In the rows, 128 means zero.
Each path is a new rotation, seen through one point. The rows after it are directions, each followed by how far the rotation turns it, in degrees a step (0 if it stays put).
Each turn is a multiple of 5 degrees from 10 to 175, or 0.
Each row of a path follows its step; steps can be skipped.
path 1
step 0: [123 129 135 122 134 135 116 121 127 128 128 135 121 126 119 142 134 126
 123 113 126 135 115 107 127 128 110 131 131 135 129 135 132 121 137 140
 133 135 137 125 122 116 143 128 126 131 121 129 135 139 135 122 128 121
 130 125 137 117 120 133 128 128 140 124 120 115 132 126 138 133 124]
step 5: [130 128 122 123 128 140 118 116 119 132 128 130 131 126 119 140 130 127
 119 122 132 130 128 108 124 134 116 131 110 129 134 128 133 128 141 127
 126 136 132 111 133 117 131 126 143 134 134 125 128 130 129 128 138 129
 132 123 131 118 122 138 139 144 137 129 128 123 119 119 141 140 124]
step 7: [120 122 126 132 120 143 124 128 132 122 129 128 123 133 125 124 111 128
 120 128 130 147 127 122 131 128 118 126 129 123 146 120 137 124 132 127
 135 136 138 114 135 117 123 139 113 135 118 136 125 136 136 129 121 117
 124 117 136 109 130 132 127 125 136 126 118 130 123 133 127 132 126]
step 8: [129 123 145 114 121 130 119 123 131 132 129 136 131 126 127 126 141 127
 124 114 130 129 122 114 136 132 120 139 136 137 153 133 134 123 135 140
 126 136 144 141 120 123 131 125 126 125 120 128 131 128 136 132 132 122
 131 124 135 127 138 128 127 125 142 123 129 122 126 132 145 137 129]
step 9: [127 117 131 141 123 124 118 121 123 131 131 119 126 132 123 130 118 131
 127 118 124 142 134 118 128 146 130 122 121 134 140 122 142 130 133 126
 131 130 125 133 125 121 142 134 138 136 138 119 141 122 143 139 131 131
 129 127 135 121 135 121 137 124 137 120 123 122 144 129 123 139 123]
step 11: [118 122 128 111 121 130 124 118 128 120 126 136 118 131 128 118 132 138
 128 136 137 128 136 123 126 136 117 130 127 134 137 123 129 132 127 126
 136 138 123 127 132 112 146 142 125 127 129 120 118 122 140 135 125 142
 125 121 132 126 127 132 121 123 133 140 116 128 134 133 144 128 114]
step 15: [132 119 124 120 113 132 118 127 141 122 131 145 123 121 132 127 128 131
 117 122 124 148 138 125 131 126 125 129 122 138 150 134 129 123 135 118
 133 128 133 124 131 116 131 132 123 131 123 135 132 133 131 119 116 123
 130 120 133 110 136 135 134 115 130 128 122 135 123 120 130 129 125]
step 16: [128 129 149 119 113 132 118 122 131 129 135 136 137 121 125 121 131 130
 121 125 128 121 131 125 130 134 127 130 130 128 148 119 138 136 140 139
 132 135 118 131 128 118 133 136 131 133 122 112 124 130 136 134 126 131
 123 118 131 126 138 126 128 130 142 127 122 124 134 141 146 130 121]
step 17: [132 120 126 135 126 137 127 117 122 128 119 128 136 130 123 136 140 136
 127 115 131 131 137 120 115 145 126 123 111 135 138 126 142 121 134 135
 124 125 131 120 124 124 150 131 137 137 132 133 136 130 137 129 133 122
 124 123 127 117 131 122 136 130 133 121 120 121 123 128 126 140 115]
step 19: [111 118 118 123 125 139 127 108 128 119 118 134 123 136 130 133 124 132
 127 132 136 130 125 121 133 129 120 126 129 126 136 125 133 128 123 126
 151 127 138 120 128 123 138 137 112 138 123 132 123 117 133 138 127 130
 130 112 134 121 140 122 126 127 138 134 124 129 129 135 139 129 120]
[127 129 129 130 128 127 131 128 127 126 130 127 126 128 129 129 129 127
 129 129 130 130 129 125 127 131 128 131 131 132 126 132 126 130 125 127
 130 131 131 128 126 130 130 129 128 128 127 126 128 126 127 128 126 127
 129 129 128 126 124 129 126 129 126 131 128 126 135 127 129 126 130] | 35
[128 127 129 125 129 130 130 131 127 129 127 127 131 127 127 128 128 128
 130 132 130 125 126 127 127 131 125 131 125 124 126 127 127 128 129 125
 129 124 128 126 131 128 132 128 130 129 131 128 127 127 127 129 128 129
 128 127 131 126 126 127 125 128 127 130 127 125 125 127 128 125 126] | 55
[128 129 131 127 129 129 128 128 125 130 130 130 125 127 127 126 130 126
 129 131 128 127 126 126 130 124 129 129 125 127 131 131 128 125 127 125
 130 126 125 127 127 130 123 130 128 128 125 128 129 131 129 126 129 129
 128 123 129 128 125 131 129 131 129 128 130 126 130 127 129 130 128] | 135
[126 129 128 128 129 125 130 126 128 130 126 129 126 128 128 128 127 130
 130 125 130 124 126 128 130 130 132 129 129 127 128 131 126 123 131 130
 133 131 129 128 128 123 129 125 127 127 126 124 128 129 126 130 130 133
 126 127 126 129 128 124 127 129 129 128 127 128 128 127 128 128 126] | 135
path 2
step 1: [139 133 122 123 140 142 128 130 134 118 100 125 138 121 129 121 135 123
 129 125 117 124 129 126 124 127 122 148 142 135 128 119 117 125 122 129
 133 127 143 120 129 127 128 123 129 133 137 112 124 122 129 109 137 126
 126 134 126 128 132 139 131 132 126 119 135 118 131 129 123 137 117]
step 9: [136 120 134 130 130 137 123 122 134 132 128 124 128 129 125 130 132 118
 130 125 144 129 128 127 122 127 131 131 129 127 130 134 127 133 126 124
 139 135 133 126 131  96 143 131 125 124 120 132 133 137 115 133 110 127
 150 129 137 127 107 113 137 126 136 134 126 119 128 135 140 126 134]
step 11: [127 126 122 138 131 120 138 129 122 130 127 135 122 139 119 124 143 122
 131 137 128 122 129 132 130 122 136 125 124 133 127 120 150 131 126 125
 141 116 113 122 111 120 130 130 116 135 122 126 121 127 119 131 119 121
 145 120 111 129 121 139 132 135 136 129 135 127 120 138 130 109 127]
step 14: [127 129 130 131 124 137 132 135 131 136 113 135 131 138 118 130 117 115
 131 121 123 137 143 121 124 142 136 110 131 129 115 125 124 141 126 122
 128 135 132 126 122 132 134 123 119 133 131 119 120 119 128 135 119 132
 121 130 131 128 150 138 129 123 135 134 135 109 144 139 128 134 119]
step 16: [124 141 126 131 125 132 121 114 117 127 116 133 141 130 131 121 130 146
 130 131 115 144 145 128 125 126 136 133 123 131 123 135 124 126 121 136
 132 131 128 122 121 119 120 133 127 129 115 127 128 121 140 140 128 130
 136 140 130 133 150 132 141 136 117 122 118 129 143 122 135 131 120]
step 17: [117 133 122 142 135 126 133 128 117 126 124 119 144 117 127 122 128 136
 124 136 111 133 143 124 114 109 128 135 128 127 117 128 128 120 124 112
 132 127 129 138 133 134 114 132 132 127 129 127 124 121 120 132 116 122
 133 143 132 121 140 119 144 124 131 121 126 136 131 118 122 142 123]
step 18: [124 134 126 128 140 132 119 130 115 122 115 127 133 127 114 128 126 129
 121 128 114 125 135 129 118 115 140 131 119 130 124 126 119 124 118 122
 119 140 123 118 135 147 113 121 128 118 139 127 109 141 123 131 129 113
 120 140 128 121 121 125 132 135 128 136 127 127 146 124 130 128 133]
step 19: [130 132 132 114 141 133 129 140 131 124 121 131 140 118 127 131 130 121
 108 123 122 126 128 133 128 128 146 140 127 130 121 125 138 106 131 125
 126 126 142 124 145 131 123 122 134 134 136 145 124 134 118 126 145 117
 123 137 124 124 128 133 139 133 119 124 127 125 143 131 122 127 129]
step 20: [142 130 122 106 132 128 121 128 120 122 124 117 143 133 118 112 126 116
 125 118 129 127 124 138 129 123 129 134 124 120 121 130 138 118 121 136
 122 136 137 120 147 119 131 132 140 130 111 141 123 128 130 115 129 121
 125 135 137 119 125 127 130 124 130 133 113 126 134 133 133 130 118]
step 21: [138 134 129 128 131 125 124 134 128 129 135 140 139 108 124 118 131 125
 124 123 140 130 126 133 126 110 131 130 116 131 123 132 137 123 132 120
 118 133 144 136 136 129 142 142 137 127 120 130 123 128 123 130 122 126
 122 108 143 122 124 116 130 131 133 130 107 125 130 134 135 130 117]
[128 130 129 127 128 123 128 131 128 128 130 133 127 129 126 128 130 130
 127 127 129 131 130 128 125 129 129 128 126 128 130 130 128 124 131 128
 128 125 129 128 125 128 128 123 127 127 128 125 130 129 132 131 131 128
 129 126 128 127 127 127 132 129 127 125 129 126 131 129 129 125 126] | 135
[130 126 130 128 131 128 133 131 126 130 125 126 127 126 130 125 132 132
 127 127 126 127 129 133 131 125 125 129 125 129 127 126 124 130 129 125
 127 125 127 127 126 129 128 127 127 127 128 127 127 129 131 130 128 127
 130 130 126 129 127 129 127 128 129 126 126 129 126 128 127 129 129] | 65
[128 126 127 131 126 130 128 125 128 127 129 131 132 131 127 130 129 129
 128 130 129 131 127 126 128 126 125 130 126 128 127 130 126 132 128 129
 127 132 128 130 128 128 131 130 126 127 128 130 128 129 129 128 129 128
 133 127 126 129 127 127 130 128 127 123 126 124 127 125 126 130 126] | 55
